Rows are one point carried round by a steady rotation, each followed by how many steps it has turned.
The counts run from 0 to 415.
[ -2   1  -1  11  37 -46 -51  38 -69  17  -4   0 -14 -11 -13  11   8   5
 -38  13  13 -18  10 -26  11  10  36  45 -23  30  21 -17 -22  55   7 -33
  27  -8  -5   0  -6   2  23  10  -2  13  17   8  18 -21  -3  -9  53 -24
   9  58  -4  50 -10] : 291
[ 49 -25  25  -9  48 -46 -17  36 -49  -5   6  21 -13 -44  -8  -8  17 -39
 -36 -16  12 -41   9 -57  36  21 -29  31 -14 -10   7 -20   6  13 -32 -28
  26  -1  -5   0  -7  10  54  22   2   5   5   8  24   1  46   1  33 -12
  -4  33   8  11  -3] : 125
[  0   8  16  15  31   1 -24  30 -68 -14  -1   8 -20 -24 -15  15   3 -36
 -69   4  31  -7 -19 -31   6  18   3  27 -21  48  44   1   1  51  -9 -17
  38  11 -24  -1 -26  -7  34  21   9 -11 -18  -5  41 -36  -3  15  46  -9
  27  37   7  12 -16] : 154
[ -4  12  -7   2  33 -24 -50  71 -47  30  -9  31 -18   7 -30  18  11 -11
 -39  11  50   7   7 -33   1  13  22   5 -17  40  26 -31  -7  43  -2 -39
   8   8   6 -22  17  -2   5  -4   8  11 -34   1   3 -16  55  29  39 -13
   5  36 -30  50 -22] : 183
[ 17  35   0  21  13 -48 -25  55 -38   2 -18  41 -26   4   7  30  10 -26
 -43  29  -2 -33  15   9  15   2   3 -18 -15  36  27 -28  -5  31 -13 -59
  42  32  15 -10 -49  16  23  40  -6   4   1 -17  32  -3  28  16  22 -16
  12  19 -16  41   1] : 56
[ 23  30 -22  37  11 -40 -18  42 -68 -14  -3  35  -9   4 -11  26 -14 -23
 -40 -10  26   8  21 -14 -17  25  13  31 -33  14  24 -56 -14  43 -12 -49
  30  -3   2 -19 -16  10   8  12  14  15  -4 -16   6   0  12  24  31 -11
  23  42  20  46   5] : 325
[ 40 -51 -10  12  29 -43 -28  28 -65  27  11   5  -8 -31  -7  15  25   2
  -8   6  17 -29  16 -48  31   8 -11  40 -32   0   7 -27  12  22 -33 -41
  46  10   7   7  -2 -10  40 -15  13  10   8 -19  40 -19  34  33   6  -5
  33  14   0  33 -10] : 104
[ 20  26  18  -3  45 -13 -13  21 -84  18 -10  32 -21  11   3 -17  11 -17
 -68   1  11 -14   5 -36   9  19 -25 -19 -31  27  19 -17 -34  29 -21 -31
  12   7  25 -23 -29  -2   8  16  -1   0  -6  -7   3 -10  47  23  -3  -6
  31  55  11  30  -3] : 44
[ 13  21   5   6  24 -21 -22  62 -52  -4 -14  15 -30 -16  -2  37   3 -23
 -45   3   8  -6  18 -29  22  -1  -3  22   2  43  36 -41 -13  49  -8 -49
  16  23  18 -28 -25  14  11  58  -3   3 -37  25  15 -13  14   7  44   1
  10  18 -30  27  10] : 168
[ 11 -26   5   9   0 -51 -33  46 -60  25  -1  14 -24  12  -4   6  21   1
 -20   9  43  -9   9  -2  31  11 -12   3  -9  -4  13 -33 -26  46 -15 -52
  36  12  13 -28 -23   3  40 -22   6  46  -9 -31  32 -34  56  14  20  -3
  13  24 -17  37 -22] : 219
[  8  14   6  11   1 -25 -33  58 -53  21  -1  41 -26   3  -3  19  22 -33
 -33   6  10 -19  11 -17  17   9  14 -13 -22  16  24 -18  -9  21 -15 -46
  17  28  15 -20 -69  27  25  39 -27   7   3 -13  31 -25  22  22  47   3
  15  56  -4  37   4] : 51
[ 12  20   0   7  36 -52 -15  56 -60 -16  -6  13  -4 -14 -41  -6   8 -19
 -31  19   2  -2   7 -20  12  -2   2  17 -14  55  29 -19   0  49 -23 -41
  37 -14   7 -16  15 -15  20  27  -1 -14 -15 -14  27   3  25  25  18 -33
  24  36 -18  65 -10] : 176
[  5  -4  19  27  47  -8 -18  25 -69 -14  -5  17 -28 -11 -13  21   0 -42
 -89 -11  21 -12 -13 -50  21  22 -26  26 -43  44  40 -26   0  44 -23 -32
  21  17  -8  -6  -7  -8  15  19  11   5 -32  26  14 -18  22  11  28 -10
  16  11 -21  11  -6] : 151
[ 27  15  39 -35  40 -17 -11  38 -75 -18  -6   5 -30 -22  -8  -9  15 -27
 -46   1  15 -16  -2 -57  30  14 -10  25   6  15  24 -25 -49  39 -14 -47
  24  -5   9 -13  -1   6  13   5 -16   8 -20   5  -1 -19  50 -10  45  -5
   3  39 -18  30  10] : 9
[-12  -2  -4  -1  11 -22 -46  66 -60   9 -29  26 -35  23  -8  12   3 -20
 -44   7  40  -9   0 -35   7  16  -8 -13  -1  49  45 -23   3  38  -2 -33
  32  21  -8   2 -16  -7  18  12   7   8 -10 -12  41 -35  20  60  40 -14
  31  22 -19  31  11] : 189
[ 15 -17  24  12  32 -52 -24  35 -56  11  -7  17 -27 -15 -24  -2   6  -4
 -55  14  -1 -14  -5 -23  65  -7  -5  40 -28  48  16 -18   2  44 -11 -47
  14   4 -12  -8 -26  -7  40   2 -12   5  -9   5  18   2  38 -14  37 -11
  -1  28  -3  20 -44] : 142
[ 48  19 -11  -3  14 -34 -40  64 -56  -3   7  41 -11 -16 -26   0  35 -29
 -31 -17  30 -22  20 -44 -22  40 -17  19   0 -12  -3 -37  14   9 -18 -55
  20   1  10 -19   5  14  22   3   1  -1 -32 -17  -6 -20  54  24  33   3
   9  14   6  10  -1] : 355
[ 27  37 -16  36  35 -56 -30  31 -52  23  -2  25 -12  -1  -5  37  20   9
 -42  24   2 -14  27   2 -20  11  13  -3 -24  16  24 -14 -30  62 -26 -43
  39  19  28  -8  -2 -22  18  10  16   0   3 -22  23 -17  28   5  17   9
  17  40  -7  51 -15] : 62
[ 22   4  11  26  17 -40 -48  57 -48  -7  -2  45 -10  -1  -4   6  21 -44
 -26   0  20 -20  22 -26   6   6 -10 -16   4  -9  26  -7  17  43 -52 -54
  31   5  18  -8 -10  14  28  15   2  15  -1 -26  45 -26  14  21  28 -24
  34  20 -29  34  29] : 206
[ 29 -22   7   2  34 -51 -34  25 -56  19  10  25   0 -26 -25 -15  37  -7
 -29   4  10 -30  24 -33  34  -8 -19  13 -21   8  -6 -10  11  29 -43 -68
  43  11  10  -7  16 -12  46 -16  14  -5 -23 -23  19 -12  64  17   9  -4
  26   3 -30  31 -24] : 370
[ 23  -5  20 -32  47  -3 -27  25 -83   0   1 -25 -25 -33  10  15  20  -3
 -43  19  27 -39   4 -45  20  27  -7  24 -15  19  29 -14 -46  31   1 -28
  51   9  -2   3 -18   2  23  20   4  -4  -6   4  22 -45  25   3  17  12
  20  46  -7  10  -7] : 271
[ 10 -31   1  25  25 -12 -23  42 -48  11  -3  26 -12 -19  -1  34  40 -18
 -53  27  26 -49  -9 -44  41  16  30  41 -32  11  21  -2  -2  22 -23 -55
  32  15  -6  23  14   6  12 -22 -19   0 -11   7  11 -32  32  -2  50   8
  -1  22 -34  22 -37] : 260
[ 20  16  18  -2  26   1  -9  47 -81 -11   0  16 -14 -18 -13  -1   0 -26
 -52  15  28  -2 -15 -36  29  22  10  35 -25  55  40  -6 -18  25  -5 -25
  19  -3 -12 -12 -38   6  28  29 -10 -21 -21 -21  26 -23  26  24  55  11
  13  52  25  15 -33] : 158
[ 26 -17   3 -10  57  -1 -19  11 -84  11   4 -22 -13 -42  12  11  34  -8
 -40   8  18 -28   5 -63  18  29  -3  29 -29  14  35 -14 -36  32 -11 -16
  40  15  13   5   5  -5  16  26  -2 -16  -4   1  22 -41  18  15  16  15
  25  54   3  16   2] : 272
[ 57   0 -22  18  30 -44 -22  61 -49  22   3  34  -4 -16 -15  35  36 -16
 -18  15   9 -49  27 -45   5  14  -6  18   0 -20  18   1  -6  -4 -38 -45
  24  17  24  22  -5 -12  27   5 -19 -18 -10 -25  33 -28  24  24  55  15
   6  15 -10  15   7] : 88
[ 10  27 -11  22  21 -41 -25  48 -50  -8 -13  25  -5 -19 -16  24   0 -14
 -29  32  -8  -3   9 -20   2  -2  40  24   3  58  51 -12  -4  61 -19 -44
  30  13   8  -3  14  -7  25  29   4 -28 -12  -5  29 -18  14  30  51  -1
  18  30 -11  46 -14] : 174
[ 58   9  -6  -9  35 -30 -39  52 -49  16   2  49  -6 -27 -27  11  42 -24
 -29  -7  19 -24  30 -50 -21  29 -28   4   5  -9   8 -20  19  21 -25 -51
  20  10  26 -12   8  -2  27  13   7 -21 -18 -12   7 -29  55  32  29  22
   2  18   3  14   5] : 354
[ 43 -16 -21  19  13 -42 -23  41 -76  14   1  13   3  -6   5  16  -3   4
 -20  10  31 -32  32 -28  18  19  12  55 -31   4  10 -37 -10  27 -23 -59
  35   2   2   8  10   5  23 -33  14  16   4  -7  -1 -31  23  34  16   6
  35  25   1  25 -24] : 101
[  4  -9  30  -5  12 -34 -11  35 -71 -12 -10  12 -14   5  23 -22  -6 -40
 -45   0  30 -47  10 -26  30  25  -7  10 -20  29  13 -11  -9  24 -19 -39
  54  12 -28   5 -11  12  47   1  13  -1  -3 -18  23 -40  37  41  28  -3
  23  23 -10   5 -32] : 382
[ 17  19  32 -20  51 -22 -18  38 -81 -27   5   8 -14 -35 -23 -21  30 -30
 -47  -1  21 -16  -5 -56  28  19  -3  21  -5   3  26 -19 -37  22 -10 -37
  33  -9   2 -14  11   1  15  11 -19  -2 -27 -18   8  -3  42 -15  44 -20
   7  47  -9  25   2] : 8
[ -5 -12  22  26  49  -9 -32  20 -56 -20  -4  16 -30 -18 -35  15  17 -34
 -83 -17  32  -7 -18 -44   8  27 -21  19 -35  29  37 -13  12  46 -10 -30
  25  11 -11  -9 -12 -14  28  18   7   2 -37   6  34 -13   4   1  34 -25
  22   9 -20   8 -11] : 150
[ 32  10  -3  29   5 -39 -21  53 -49 -10 -21  77  -7  18  24   6   4 -33
 -33  17  14 -26  32 -27   8  13  10  13   7   5  26 -24   5  38 -51 -56
  17  13   9  -6   5  17  20   6   4   7   6 -16   5 -21  34  40  27 -10
  31  16 -21  34   8] : 208
[ 16 -28 -13  40  48 -31 -43  27 -50  27   8  15 -13 -16 -17  31  42   1
 -54   7  46 -21  -6 -47  20  35  -9  26 -29  16  30  -8   4  57 -15 -11
   9  11   8 -26  14  -4  29  12  13   2 -16   7  23 -32  23   1  18   2
   7  41 -12  11 -50] : 410
[ 22  27   7  -9   7 -40 -14  65 -70  -6  -6  25 -17   9 -30   5  -6 -25
 -36  -9  19 -14   9 -22  -9  21  -9  17   4  22  21   2 -21  13 -19 -47
  41  -3  -9  21 -23 -24  39 -20   4 -12  -7 -37  28 -42  27  42  68  14
   9  32   5  29  -3] : 347
[ 12 -32  19   7  40 -11 -24  37 -51 -11  -6  18 -14 -34 -20  24  46 -37
 -54  20  19 -50 -24 -40  37  22  -8  15 -33  19  20   2   6  16 -26 -45
  59  21 -12  20  -1  -3  10   0 -14  -5  -1  -5  45 -20  24   0  20 -16
  18   3 -30  20 -15] : 262
[ 15 -28   0  23  66 -31 -45  37 -47  32 -15  42 -24 -25 -20  26  24 -21
 -50  24  19 -14 -14 -60  21  19   5   8 -36  36  31 -20  18  27  -6 -16
   8  15  -4  12  -3 -13  17  17   3 -11  15   7  23   7  40  22  21 -30
   7  39   6  43  -6] : 298
[ 15 -30 -19  35  13 -40 -32  33 -42  34   3  31 -22 -12  -6  16  50  -1
 -37   8  35   3   4 -31  15  18   1 -11 -12 -25  25 -28  -8  45 -25 -34
  44  31  22 -20  10 -14  31  -5   3  24 -12 -29  33 -34  45  32  27  10
  23  23 -11  27  -8] : 221
[ 54  12   3  -8  35 -35  -5  50 -63   4  -7  30 -14 -16 -34   1  20 -27
 -36  -9   4 -20   2 -41  -8  10 -35   3   4   9  19  -1  -3  18 -49 -37
  31  -3   9   6  -4 -33  31  -7   0 -19  -4 -32  25 -24  50  52  31  17
  13  33   7  31   0] : 349
[ 46 -16 -13   9  31 -51 -37  35 -79  -7   3  -4   3 -28 -14  15  15  -3
 -21  -3  23 -34  30 -23   3  26 -24  34 -23   0   6 -31   1  46 -29 -58
  57  -5   5   4   2  -5  33 -13  26  15   8 -19  34 -33   4  15  -3 -20
  35   9  -6  29   7] : 99
[ 35  10 -13   1  33 -43 -27  42 -70  12 -13  -3 -28  -6 -11  34  22  -6
 -59  19  17 -32   8 -14 -10  38 -51 -29  -8   4  31 -25 -16  22  -6 -30
  53  16  11  10 -11 -30  18  10  10  -5 -11 -27  34 -33  33  45   3  -2
  20  10  -4  14   0] : 78
[ 54 -18  28  -3  51 -39  -9  30 -41   4  -8  39 -15 -30  12  -3  12 -35
 -43  -6  11 -38  11 -57  35  29 -14  44  -8   3  14 -32  -2  20 -28 -27
   7  10  -9  -1  -2  15  43  22  -6   4   3  15   2  -8  65  -5  44   5
 -13  32   7  10 -14] : 126
[ 34  11 -27  14  -1 -39 -54  43 -58  -1   8  42  -9 -21 -11   9  35 -26
 -26  -2  20 -24  33 -33 -29  33 -12  24   2  -5   8 -32  27  38 -19 -69
  46  17   9 -18   8  15  21  10  11 -10  -7 -20   7 -35  23  33  35  12
  39  -1  -1   5   9] : 359
[ 49   5  -6  -6  10 -53 -16  81 -76  22  -5  15 -10  14 -18  14  14 -17
 -29  -1   7 -53  20 -33  26  14 -26  20  -8  -5   4 -20 -20  -2 -33 -51
  21  10  17  20 -38   3  27  -4 -22   7 -12 -13  31 -30  15  29  49  12
   2  18 -10  20   3] : 86
[ 22   1   5  10  21 -49 -35  32 -53 -12 -13  23 -22 -17  10  14   6 -27
 -53   5  29 -31  15 -25   8  38  -3  54  -9  10  18 -43   6  50  13 -49
  25   8 -24 -20 -10  38  38  17  12   2   0   8  -1 -21  19 -15  51 -14
   0  27  12 -10 -20] : 132
[ 15  -3   7  -1  55 -34 -39  55 -57  19 -11  12  -8 -10 -40   9  25  -9
 -36   5  25   3   3 -35  12  -3 -11  -9 -15  47  27 -21   5  46 -23 -32
  15   0  29 -26  15 -23  14  11   9   8 -23  -2  23  -5  52  24  15 -23
  16  26 -31  63 -13] : 181
[ 37  -1  -4  12  11 -52  -3  60 -54  17  -5  23 -24  -7 -33  27  -7 -11
 -23   4  12  12   3  -6  29  -9  -5  19 -28  38  18 -46  -8  33 -14 -54
  34  12  14 -12 -32  -7  24  -4  -2  20  -6 -21  34   2  45  39  33  -6
   7  36  10  63 -19] : 331
